128 stands for zero in the data rows.
Here are some points, each followed by its number:
[107 164 102  91 131 141 136  84 145 199 150 153 113 124 118 158 147 103 208 106 189 131 110 143 139 125 177 161] 0
[175  29 202 126  99  86  55 136 169  92 136 101 160  26 126  61 140  71   9 203  84 109 156  76 150 175 135 168] 1
[133 142 154 115 123 144 109  95 129 106 130 130 125 106 133 118 125 128 134 162  79 125 145 124 117 136 118 124] 2
[163  59 176 131 110 112 109 155 130  98 100  92 152  63 114  77 137  82  47 181 107 133 114  84 142 146  93 164] 3
[111 164 101 100 137 155 138  94 138 182 142 150 117 131 114 151 141 112 195 115 173 133 118 136 139 118 168 155] 4
[115 157 114 105 133 142 135  94 143 183 148 146 114 115 118 145 150 100 186 120 180 130 101 139 136 125 162 162] 5
[151 101 181 129 109 142 134 154  89  53  82  76 130  87 137  98 111 128  91 191  29 146 132  96 130 143  52 126] 6
[ 71 207 174  87 145  62   0   0 255 214 255 255 101  93 177 163 145 147 218  94  71  22 255 246  48 167 255  83] 7
[149  67 121 198 133  86 161 216 135 113 111  88 148 118 117 100 141 129  40 109 183 127  90 125 142 137 102 129] 8
[ 76 159 120  92 109 121 135  99 123 178 155 127  98 131 157 170 117 142 242  99 118 128 153 163 144 143 167 126] 9
[125  95 161 139 115  83  82 108 183 149 182 130 122  69 154 103 158 115 115 146 126 104 143 142 132 174 186 141] 10
[122 123 122 154 137  93  93 112 172 168 171 173 125 142 134 123 157 127 112 103 194 103 118 152 109 129 177 125] 11
[133 196  83  88 140 197 134 121 120 118 145 160 109 186 134 138 125 136 176 147 129 141 103 100 122 106 144 120] 12
[149 166 149 122 137 162  73  86 124  76 128 183 120 171 140 104 124 138  92 167  73 120 131 109  69  98 101 103] 13
[143 150 132 165 129 158 176 173 132  90 139  88 101 108 153 105 155 152 143 171 111 140  65 128 130 147  99 112] 14
[144  97 120  74 105 139 101 165 120 139 123 133 143 151 128 107 127  81  95 151 160 138 102  61 155 120 142 162] 15
[ 57 255   0 158 210 173 255 156  89 210 134 187 121 255  75 255  75 235 255   0 255 138 136 210 136  43 185  45] 16
[218 154  55 171 213 166  80  83 255 126 239 204 177  91  53  79 177 104   0 160 240  80 135  95 127 139 255 140] 17
[120  87 136 148 109 102 161 190  91 101  94  68 137 127 137 133 101 148 112 115  97 140 139 127 154 142  87 112] 18
[118 176  99 100 144 159 144  80 147 184 153 153 115 122 112 152 152 109 201 122 175 129 110 141 132 117 167 155] 19
[120  94 153 152 114  95 113 156 119 109 118 126 127 146 152 114 121 141  86 119 110 124 128 131 112 130  97 109] 20
[131 134 149 101 122 138 116  94 136 135 132 122 124  87 129 122 135 106 156 158 105 131 136 120 135 139 139 153] 21
[ 70 219   0 185 191 154 255 176  82 192 100  95 122 218  79 251  96 221 255   0 242 152 115 222 164  87 131  77] 22
[131  64 220  85  45 143 182 226  35  19  57   0 116  23 189 103  78 138 156 239   0 185 143  69 201 197  17 135] 23
[191 108 113 160 175 155 137 120 151  82 112 117 183  78  53 106 124 114  20 154 134 118 154  96 138 126 134 140] 24
Which two points above are nearest to each new point, looking only along the 8 directions in which the numbered points spread most? Their numbers follow each, smallest number first.
[144 147  99  99 138 152  75 109 164 141 178 188 129 169 127 116 139 111 106 136 173 114 116  97 118 115 191 132] : 11 12
[136 117 147 143 129 106  86 115 159 138 151 162 120 124 142  98 156 112  93 138 155 110 104 132 104 128 142 136] : 10 11
[127 171 107 189 152 149 194 166 121 105 123 114 100 158 141 129 150 177 149 120 145 140  63 164 103 117  86  88] : 14 20
[135 149 153 121 130 144 103  85 139 107 142 144 121 109 139 118 131 135 131 162  76 123 145 130 107 133 130 120] : 2 21
[158  88 161 166 110 113  91 192 144  61 151 119 124 134 170  70 138 146  36 174  90 119 101  96 114 150 113 100] : 3 20
[195 115 119 164 171 153 129 132 150  68 125 118 172  94  76  95 124 126  18 167 115 121 147  92 129 131 135 131] : 3 24
[144 141  88 144 118 133  86 201 182 104 231 159 104 189 190  91 145 161  93 147 158 109  92  98 134 156 220  88] : 10 11
[131 143 141 159 122 149 166 170 123  92 139  88  96 108 164 107 149 157 150 169  91 138  76 132 127 145 103 109] : 2 14
[131 132  88 169 138 144 223 208  87  91  91  60 140 144 113 157  99 171 131 105 122 156 123 131 159 125  86  99] : 14 18
[129 188  86  82 133 188 123 122 114 114 146 160 119 194 132 143 111 138 163 139 120 141 121  92 124 105 142 114] : 4 12
[116 128 131 128 126  99  82  89 173 182 170 180 113 134 141 118 164 108 136 113 190 107 110 149 106 127 172 141] : 5 11
[115 130 132 107 111 132 120 115 128 150 138 129 118 117 137 132 131 114 164 131 128 131 123 129 136 134 140 138] : 5 21
[148  92 105 190 136 100 135 203 153 117 154 122 140 150 134 103 139 147  48 110 186 115 103 125 135 137 151 107] : 8 20
[146 157  72 202 162 145 195 189 158 110 172  96 124 131 126 120 148 180 119 123 173 128  85 145 144 145 165  92] : 8 14
[125  94 137 143 123 111 160 166  91 117  73  90 145 122 109 135 110 124 103 109 124 145 131 124 140 121  69 138] : 18 20
[117  69 234  89  35 123 158 208  39  19  60   0 106  29 202 100  80 141 161 233   0 175 148  86 183 197   9 122] : 6 23
[131 130  99 114 117 140 136 178 122 124 148 120 123 159 145 126 124 131 130 132 145 138 106  98 152 132 147 124] : 15 20
[103  92 138 126 105  90 104 158 102 134 110 141 126 181 154 132 108 135 104  96 132 125 140 128 114 117 105 110] : 18 20
[ 46 255   0 150 209 176 255 145  88 227 138 189 106 255  82 255  79 236 255   0 255 142 129 221 133  40 187  49] : 16 22
[178  74 159 137  90 137 129 235 152  79 157  56 116  59 171  41 174  92  65 236 117 142  34  52 171 182 122 160] : 3 14
[105  76 240  79  34 129 161 198  27  22  55   0  97  37 206 107  80 141 181 233   0 179 145  86 178 188   0 123] : 6 23
[149 113  73 207 158 122 179 232 130 100 130 117 138 195 117 112 137 164  48  91 207 129  67 124 124 114 113  95] : 8 20
[114 160  81 165 153 162 255 189  49 117  39  57 131 155  88 177 102 169 180  75 144 168  93 159 149  93  29 113] : 14 18
[184 113 134 154 160 151 125 127 140  68 111 116 171  88  80  96 125 117  24 171 106 120 145  90 127 125 117 133] : 3 24
[124 137 125 137 140 101  75  80 179 173 173 195 121 149 130 123 162 120 120 106 187  99 124 155  94 123 183 129] : 5 11
[173  73 176 204 146  94 104 135 161  91 109 121 151  70 109  65 164 115   6 163 133 112 105 130  98 135  89 137] : 3 24
[111 128 122 111 125  98  63  89 158 140 176 177 136 152 142 141 107 142 118  99 117 101 204 137 122 136 200 104] : 10 11
[121 138 155  79 130 137  97  40 119 166  95 157 135  99 102 139 132  82 164 132 124 128 149 136 110 103 112 173] : 2 21
